One turn moves each row of this set onto another row. After a few examples, where does it send each row asked below?
zoga: [ -6   7   9  -3  -9  -3  16 -19  22  19 -24 -21 -13  34  16  10   3  22
  35  -7  26  22  10  21   4  34 -28  36  -6  12  29]
banaf: [ 14  47   3  12 -11 -17 -13   4  -4   3  -1  -3 -15  -9   1   3 -22 -17
  28  -3   5  28  26  10  16   0 -49  26  21 -10  15]
tezav: [ -3  24  21 -14  17   8  13 -31   7   3  19 -17 -14  14   0   9 -12 -11
   5   2  41  11   0   5  17  -6 -40  29  24   9   2]
meki: [ -4  28   6  -1  17  -9 -14 -33   3 -11   2  -3 -12  22  -7  10  -3  30
  22 -20   9  -5   3   7  15  10 -49  17  56  16   9]
kis: [ -9   3   8   5 -14  -8  14 -16  19  22 -20 -25 -11  34  10  13   5  17
  40  -5  21  27   3  22  10  35 -24  36  -6   7  32]
Loti: [  9  51  11  14 -11 -16 -11   4  -5   7   8  -5 -14  -8  -1   6 -20 -12
  20  -4   3  20  33   8  14   9 -36  29  11  -8   6]
Gatar: [ -7  45   9  25 -16 -24  -6 -29  24 -11 -11 -11  -2  13 -11  -2  -3   1
  27  15  -8   3 -17  36  12  -1 -34  11  26  20  12]
dinem: [  4   3  -2  14  -9  -5  -6 -13  12   8 -27 -30  -8  43   7  15   8  21
  47 -11  28  27   2  24   9  25 -38  14   2   9  40]
tev: [  0   3   9   4 -11 -10  14 -14  14  17 -16 -18 -18  28  22   9   8  21
  39  -1  27  28   1  19   4  37 -20  32  -6  10  28]
Rutus: [ -4   8   9   3  -6  -4  16 -15  20  18 -24 -21 -13  36  20   3   6  22
  36  -5  25  26   7  17   4  35 -21  38  -4  12  27]
pepil: [-25  26  -7  10   2  -7  14 -17   8  -8   2 -19  12  32  -4   2  10  15
  23   3  55  13  -6  18  17   8 -27  39  28 -16  25]
dilam: [ -8  21   8  -4  21 -15   8 -37  12  -3  -1  -8 -27  23   5  -7 -21  22
   8  -8  -8   4  -3  14   3   1 -31  28  41  15  -6]
fita: [  4   2   4  15  -7  -9  -8  -7   4   8 -22 -20 -13  37  14  15  14  26
  44  -9  33  26   4  22   4  31 -31  12   7   9  36]
seke: [ -8   8   7  -3  -6  -8  11 -10  -3  -4 -20 -23 -16  44  24  10   0  22
  49 -10  11  25   5  20  -8  32 -25  15  -1  15  28]
zib: [-16  29  15  35 -10  -7   1 -27   5  -2  -9  -5  20  29  -8   3  -2  -1
   8  23  -5  12  -1  16  10 -14 -32  19  10  10   1]
Guga: [ 15  40   5  15  -6 -21 -13  -3  -7   2  -5   2 -16  -8   2   1 -14 -18
  25   0   3  33  35  17  15   0 -50  18  21 -11  20]
Fota: [-21  16  10  10 -12   3   9 -35  10  -1  -4   4 -11  -8 -35   7  -9  -7
  14  -8  21  25   0  34  10  -2 -45  44  23  19   8]
lop: [ -4  40  13  26  -7 -13  -1 -28   0 -26   4  -5 -19   3 -10  -9 -35  -6
  20  -9  27  19  -4  35 -20  14 -41   6  32   1   8]
nev: [ -4  32  10  13 -17  -8   1 -32  -1  -6   4  11  -3  -6  -8   0 -22  -8
  25  -4  43  24   3  18   2  17 -57  27  48  -8  24]
gifed: [-18  16  12  19  20 -14  21 -49   8  -8   8 -17  15  18   4  -6  -5   8
  16  -5   9  -5 -20   5  20   7 -38  30  26   6  15]
gur: [ -5  26  15 -16  22  -6   3 -21  -9  -8   7 -26 -20  28  -3   4 -24 -11
   5  -1  25   5  -7  25   3 -16 -39  12  32   5   8]
Gunul: [  6  47  22  12 -10 -19  -9   2  -9   5   1  -1 -15 -11  -4   7 -13 -12
  23  -4   2  20  36  20  17  18 -36  23  21  -3   5]
kel: [ 17  47  15  18  -3  -3  -6  -6   1 -13   3  -1 -19  -7  -1   1 -16 -15
  28  -5   4  31  34  10  13   8 -39  12  10   5  -4]
letiz: [-13  12   7   1 -11  -4  12 -15   4  -4 -21 -32 -11  47  11  11  -3  20
  48 -14   9  24   6  21  -3  30 -26  17 -10  17  29]
Mesu: [-28  35  -3  10   6 -14  23 -19  17 -16   3 -30  -7  35  -1 -10  -4  13
  19   1  39   9 -13  28   1  12  -9  32  10  -4  11]
baro: [-10   9   7  -4  -4  -1   8 -13   6   0 -30 -31 -10  48  14  11  -5  23
  44 -15  15  20  13  23  -6  27 -30  16  -1  16  28]
basom: [-20  39 -16   0   2 -11  11 -19  12 -31  -2 -27  -1  33  -2  -3  -1  16
  41  -6  44  12 -16  27   6   7 -30  20  33   2  27]
pomog: [-17  19   6  24  21 -19  13 -44   4 -16   3 -21  10  21   1 -10 -11  11
  18 -10   5  -8 -21  16  15   4 -41  16  31   5  20]
rogig: [-31  18  13   8  -9   7   7 -29  -7 -19  -6  -4  -4   6 -33   9 -18  -6
  14 -13  11  23   7  34  -3  -7 -43  31  19  23  -1]
Dipo: [-20  29  25  22 -11  -7  13 -27 -13  -4  12   5   0   6  -6  -3 -30  -8
   0   1  29  21  14  20 -11  17 -35  31  24 -13   1]
sataf: [  2   9   1  15  -2  -3  -5  -5  14  10 -29 -24  -5  41  13  10  11  29
  43 -15  35  21   5  21   4  32 -33  19   8   9  39]
ninem: [-14  42  13  12 -24  -6   2 -36  15  -9  -4   3  21  11  -7  12  10   0
  35  16   3   9  -2   9  25   0 -48  25  28  22  18]
feb: [-14  16   5  24  -7   2  -9 -26   3 -13  -9  -2 -10   1 -41  10 -12  -1
  15 -15  24  23  -2  41   3 -12 -49  21  27  17   9]
kopo: [  3   9  10  15  21   1  -2 -37  17  10   7   4  -9  20  -2   4   0  26
   3  -6  22  10   4  -7  19   6 -40  33  38   8  -5]
Zilud: [ 14  47   8  17  -4 -11  -7  -6  -4 -12   4  -5 -20  -7   4   0 -18 -17
  29  -7   1  31  36   9   7   4 -39   9   6  -1  11]
puso: [  9  44  16  12  -9 -20  -5  -3  -7   6   5  -2 -17 -11   1   4 -10 -18
  20  -4   1  22  39  14  14  14 -36  24  10  -7  10]
lozo: [-10  14   8  -3  -1  -4   8  -9   6  -5 -28 -29 -10  45  19   8  -3  24
  48 -15  12  23   7  21  -6  31 -25  19   3  16  33]
tul: [  5   5   2  11  -6  -4  -6 -12  17  12 -32 -25 -10  39   8  13   7  26
  41 -13  33  21   8  26   4  28 -38  17   3   9  36]
rusul: [-13  18   7  23  16 -17  11 -45  13  -9   6 -15  12  13   0  -5  -1  12
  22 -10  17 -10 -23  12  24   9 -46  23  36   5  25]
Zun: [  2  32  15 -11  14  -5 -10 -22   3  -1  13 -21 -19   9 -14  14  -5  -3
  14  -8  45  -5 -10  23  18  -2 -49  13  42   7  17]
mude: [ 16  38   7  12  -4 -17  -6  -1  -5  -1  -9   6 -17  -5   1  -2 -21 -18
  29   0  -2  38  28  20  17  -3 -47  20  27  -9  10]
zukig: [ 14  52   3  16  -7 -11 -11   0  -1  -6   6  -8 -21  -4   2   0 -25 -17
  28  -6   1  26  27   8   8   4 -40  17   9  -1   7]

Loti goes to zukig
Zilud goes to Guga
zoga goes to baro
Now find these:
Gunul goes to kel
Dipo goes to lop
dilam goes to meki
kis goes to letiz
seke goes to fita
Mesu goes to basom
lozo goes to sataf
gur goes to Zun
rusul goes to gifed
Gatar goes to ninem
Fota goes to rogig

One turn moves each row of this set onto another row. After a few examples, where does it send each row asked below?
H: [-18  14  -4  -8 -16  -2 -15  16  -9  -4  -4  13   0  -7]
M: [ -7  19  29  12   7  -8   6  -2  -6   7   9 -17  10 -24]
D: [  1   7  19   3  -2  -5 -14  -1  15  -2   7  -9  25 -18]
J: [-16  18  11  -6  -4  -3   6  20   0 -20  15 -23  12  -5]
N: [ -8   5  -2  -5 -20   3  -7  16   6 -28   8  -4   9  -4]
L: [  0  -3  28  17  21  -3  13  -4  20  -6 -15  -3 -24  26]
X: [  4  -7  23  14  16  -2   7  -5  26 -10 -17   1 -21  27]
Q: [  8  -3  27   2  19  -3  13 -14  27  -5 -12   1 -17  23]
T: [  7  -3  26   6  19  -1  17 -16  19  -4 -13   3 -25  21]
W: [  3  -5  26  15  20  -3  11  -4  26  -8 -15  -3 -18  27]
S: [  5  -1  29   2  22  -3  17 -14  22  -3 -11  -1 -21  23]
A: [  3  -7  24  18  17   0  10  -5  21  -9 -18   3 -26  25]
B: [-24  21   4  -3  -8  -5  -2  17 -21   2  -2   6  -8 -10]
R: [-18  20  11   4 -10   1  17  17 -19 -15   9 -14 -10 -11]
V: [-20  18   1 -14  -8  -7 -16  20   1  -4   2   1  13  -3]
P: [  4   0   9  13 -17   3 -16  -9   5  -4  -1  12   5 -23]
Y: [-24  26   9  -9   0 -10  -2  23 -11   2   4  -6   5  -7]
K: [  8  -6  23   3  17  -1  13 -16  23  -6 -14   6 -23  23]
C: [-12   8  -2   4 -24   8   2  13 -13 -24   4   4 -12  -9]
G: [ -4  12  19  20  -8   0   5  -9 -18   4   0   5 -10 -27]

A goes to L
D goes to P
S goes to Q
Now find these:
B goes to Y
J goes to N

